One turn moves every row onto another: examples first, then more rows asked:
j157: [-28.0 -16.5   8.3  26.1   2.1  13.3   2.1   4.6 -22.0 -18.8  -2.9  41.6
  13.0 -20.6  16.9  -5.7   7.5 -30.3  18.9 -11.1]
j844: [ -7.9 -33.4  44.0   9.7 -11.2   6.2  -7.2  13.3   3.1  11.2  -4.1 -22.4
   7.1  28.8 -22.9  -2.1   7.4  17.6  -1.0   9.3]
j364: [-20.0  -6.3 -11.8  -7.4  12.5   3.7 -15.5  23.4  11.7  24.7   0.8  12.6
   3.1 -13.7 -24.1 -23.9 -29.6  10.4 -24.5  -6.2]
j296: [ -6.8  10.7  -2.4  21.0   4.6  18.4   1.9   9.5 -23.8   9.5 -15.4  11.7
   9.2  10.3 -24.2   7.3  -1.2  -9.8   3.1  46.1]
j925: [ 11.2 -21.7   5.0  18.0   5.5  15.1 -48.7  17.3  17.9 -17.0 -13.1  11.4
 -15.1  -8.4   4.3 -13.8  -9.8  -2.9  37.2  -1.7]
j396: [  2.6  -7.3  39.6   3.1  -8.7  12.0  28.4  -6.9  -3.2  -0.5 -20.9  -3.4
   0.5   3.6   9.7 -36.9   7.5  -0.9 -21.3 -14.9]
j887: [ -2.6  -8.1  20.9   0.6  12.6  16.2 -12.5 -11.8 -13.6 -16.2 -22.6   1.2
 -36.0  28.2  -3.1  12.3  26.4 -16.2 -30.8  -5.4]
j35: [-11.9  10.0  28.7 -21.4  -9.3  -7.2  11.4 -13.8   7.3   0.0 -11.6   3.7
 -18.5 -16.4   4.4 -30.0  -2.8  -7.0  -8.7 -29.5]
j369: [ 15.3 -29.7  -5.2  -6.2  12.3 -15.9 -18.2   9.9 -19.3 -14.9 -13.3  -4.8
 -31.6 -15.9  10.6  18.4  19.3  14.7  -0.1  35.9]
j24: [  9.2  -2.5  -0.6   2.3  14.9 -18.8 -35.4  -5.5  -9.7  20.8 -31.8  17.7
 -14.4  15.6  -3.2 -40.2   3.4  -4.4 -26.1   8.4]
j128: [-28.2 -10.7  -7.0   6.6  14.5  -5.2 -21.9  17.2  14.2  20.6  -3.8  16.5
   0.4  -4.9 -15.0 -29.0 -39.5  13.2  -7.3  -9.9]
j470: [-18.2 -10.8 -14.5   3.7  16.6  -3.9 -17.1  21.2  12.9   7.9   4.3  27.4
   0.3 -11.6 -21.5 -20.1 -38.1  16.9 -19.9  -3.8]
j504: [-10.6   7.4  -4.9  12.8  10.9  22.5  -3.2   5.3 -33.0   9.3 -22.6  17.6
  20.4   0.4 -20.3  -2.2   3.6 -13.1  -8.9  41.9]
j273: [ 14.7 -29.7  -3.1  -7.5  11.5 -13.6 -19.8  -0.3 -28.7 -20.5 -12.8  -0.6
 -33.3 -26.3   8.1  21.5  18.8  -3.0 -13.2  28.1]
j942: [ 14.5 -34.8   4.0  15.1   5.5  -4.5 -54.9   2.0  12.4 -20.8  -7.0   8.0
 -22.7  -4.3   3.7 -12.7 -13.8   3.0  22.8 -12.3]
j681: [-13.4  -0.8  20.1 -23.3   0.7  -8.3  -9.2 -14.8  -3.2  -2.8 -39.1  26.4
 -26.4 -13.7  13.0 -16.4 -19.6 -20.6  10.1 -21.2]
j446: [-22.4 -36.3  35.7   3.0   9.1 -13.5  -0.6  13.8  -8.5  -4.5 -44.6  10.5
  11.6 -40.2   9.6  -6.1  -1.5  15.5 -24.7  22.3]
j447: [-14.0 -16.6  12.1  20.8  -2.8  16.8  -3.8  -4.6 -27.2 -23.5  -9.9  36.4
   6.0 -30.3  15.4  -2.0   3.6 -40.1  15.1  -7.8]
j550: [-17.5   3.3  -2.2  25.9   8.0  21.7  -7.0   2.7 -20.4   5.5 -29.4   1.8
   9.5  14.4 -16.5  -2.2   7.1  -3.9  -1.7  48.6]
j955: [-19.4 -38.8   5.9 -16.0  -3.5  -7.5   9.0  12.3  -9.8   3.5  36.1   4.8
 -15.7  -1.7  -5.2   9.1  23.3  -7.5  -9.8 -16.9]
j674: [ -9.3 -37.4  49.2   5.3 -15.0  12.3 -19.0  19.9   0.5   4.3 -11.0  -4.2
  16.7  18.9 -17.9  -8.3  21.9   9.8  14.6  11.8]
j920: [-28.7 -40.7  34.8   8.4   8.5 -13.9  -2.4  20.4  -4.1 -12.8 -33.4  15.4
   6.8 -35.4  15.9 -12.5   2.0  26.6 -15.4  12.9]
j845: [-10.8   9.5 -13.3   9.4   6.4  19.0  -5.6   8.1 -32.2   9.6  -9.0  18.0
  13.9  11.6 -19.0  -2.4   8.6  -1.7   4.5  40.9]
j286: [-31.5 -38.1  33.9  14.0   8.1 -26.0   0.6  19.4  -0.4  -4.4 -34.1  18.6
   4.9 -37.0   7.4  -3.4  -8.2  14.2 -22.1  16.1]
j870: [-43.4 -33.1  21.4   4.0   7.5 -22.6   9.4   7.1  -4.4   2.4 -35.6  11.6
   6.5 -33.5  12.2 -11.7  -8.0  13.4 -18.5  16.7]
j688: [-27.0 -27.3  14.9  20.2 -11.0   3.4   8.2 -17.6 -23.2 -25.0 -12.2  28.0
   6.9 -26.3  21.2  -6.0  10.4 -27.8  19.4  -5.6]
j571: [  4.9   2.8  18.5  11.8   7.7  -1.6 -47.7 -11.8   2.2  -4.1 -24.4   4.5
 -23.7  26.8 -12.9 -19.1  26.3  -9.5 -20.8  -4.0]
j199: [ -4.4 -31.3   2.9 -15.2  -8.9  -3.7  -1.1   8.4  -9.8   3.3  35.8   0.7
 -19.7  -8.1 -10.6   7.5  11.5 -13.1 -15.6 -29.2]
j783: [ -8.8 -31.6   4.1  -7.8 -12.1   1.7   8.9  -6.5 -13.2  -5.2  38.2   1.5
 -11.7   8.2  -6.0   2.3   9.2 -10.5   1.9 -26.8]
j466: [ -2.0 -34.0  49.2   6.1 -15.6  11.8 -19.4  22.0   6.5  10.9 -18.2 -11.8
  20.0  13.5 -23.4  -9.5  10.7   9.5  -4.4   4.5]
j133: [  2.2 -36.9  50.0   5.6 -21.4   3.8  -9.1  17.2  -1.8   2.7  -7.7  -6.5
  18.9  22.0 -26.2   0.1   8.1  13.8   6.5  11.6]
j537: [  1.1 -10.9  23.2   8.5   9.0  31.0  25.3  -8.1 -23.9  -6.5 -28.0   6.8
  -8.9  24.7   8.9  -8.4   9.4 -16.6 -29.5  -3.9]
j324: [ 19.0 -32.3  -0.3  20.0  -3.8  11.1 -50.3   9.0  20.0 -27.3 -13.2  14.1
 -15.5 -11.1  -4.7 -14.3 -10.7  -0.3  21.2  -3.0]
j657: [-25.4  -8.0 -20.5  -6.7  18.9   4.4 -12.9  23.3  13.0  10.4   7.4  18.3
  -6.3 -18.6 -16.0 -26.1 -26.0  19.9 -16.1   0.3]
j861: [-28.7 -23.4  12.4  26.3 -11.6   5.0   3.0  -1.3 -14.5 -17.3  -8.3  39.3
   8.2 -27.7  10.5  -4.5   9.0 -40.3  17.1  -4.1]
j536: [ 14.5 -26.9 -14.1   1.7   5.3  -9.8 -14.4   3.8 -12.4 -19.6 -14.1  -4.2
 -37.0 -21.1   2.1  16.9  16.9   2.8  -9.6  40.6]
j355: [-10.2 -39.8   0.2 -15.6 -20.1  -7.3  11.0   2.6 -10.4  -2.2  35.1  11.1
  -8.3  -2.4 -16.6   3.6  15.4 -11.7  -9.5 -17.5]
j941: [  2.3 -22.1  10.1 -14.4  13.9 -21.7 -20.1  -6.7 -15.3  13.3 -56.1  25.0
 -22.1  -1.8  16.4 -24.4 -13.5  -8.8 -10.6   4.0]
j60: [ 17.8 -23.8  13.2  15.0  -4.6  11.5 -54.6  14.5  12.4 -15.7  -9.2   6.4
 -15.3  -9.7  -2.1 -12.3 -10.6 -11.3  26.0 -16.9]
j961: [  6.7 -24.8 -23.3   2.4  13.7 -11.1 -21.7 -10.6 -22.2 -22.5 -14.6   1.9
 -31.6 -14.6   8.8  12.6  18.2   0.8  -8.1  35.0]

j157 turns into j845
j35 turns into j887
And these:
j199 turns into j273
j844 turns into j942
j133 turns into j324

One turn moves every row onto another: examples first, then more rows asked:
j430: [ -1.2   8.2  33.1  -7.4  11.8  15.8 -37.9  15.1 -27.7   8.7 -16.8 -29.5]
j119: [ -2.5  23.3  52.1 -37.4  27.7  -8.7 -19.5  13.8 -27.4  27.8  29.5   9.0]
j412: [  3.9   8.0  27.6 -23.7  -5.7   5.1   2.6   2.7  23.2   0.3  27.7  27.1]
j581: [-19.2  25.6  21.0 -24.9 -23.8  12.9   4.2 -26.6 -28.6  -7.4  21.8   8.5]
j328: [ -2.4   4.3  35.7 -29.7  22.1   7.4  14.3  -1.0 -11.0  36.9  31.9  27.1]
j753: [  8.1  29.9  45.3 -29.1 -11.9   6.3 -31.6  19.1 -35.4  31.2  15.7 -14.7]
j399: [-24.4 -19.4  36.8  -0.3  35.1  27.7 -26.7   1.6  -7.9  12.9   2.6  -4.7]
j326: [  4.1   3.6  38.6 -13.9 -20.2  20.3 -43.4  22.2  -7.7 -10.1   0.5 -20.5]
j474: [ 18.4 -20.9   9.6 -32.3  -2.0  14.0   4.9   0.9 -25.8  -1.4  14.8  34.8]
j758: [ -4.4  21.3  54.0 -17.7   8.0  16.4 -44.2   3.9 -33.5  24.6   8.9 -25.5]
j638: [-19.1   7.9  20.0 -31.0   3.8  11.7  16.2 -16.2 -54.4  -2.2  11.1   7.6]
j948: [  8.9  18.8  48.6 -25.4  -0.1   3.5 -45.8  20.4 -21.9  -7.9   3.7 -22.2]
j37: [ -5.0 -14.6  40.5 -15.6  15.8  27.7 -29.9  21.3 -42.8  19.2  -3.6 -23.8]
j702: [  8.2 -15.3  28.3 -32.3 -12.6  26.5 -12.4 -15.1 -17.6   3.2  39.7  35.9]
j209: [ -8.0 -28.0  24.6 -12.9  25.3  25.1   7.2   2.0   6.2   3.8  12.4  20.4]
j372: [  9.1  -7.9   6.5 -17.2 -10.7  27.2   2.1 -17.8 -21.3  26.3  19.3  31.1]
j373: [  1.8  23.7  21.9 -11.7  -5.5  -5.4 -25.5  15.9  16.6  -7.4   0.8   3.0]
j45: [-25.0  -6.7  25.9 -24.8  -6.3  22.0   2.2 -19.6 -32.0 -31.5  16.1   5.1]

j373 turns into j399
j948 turns into j430
j412 turns into j209
And these:
j753 turns into j326
j372 turns into j702
j638 turns into j581

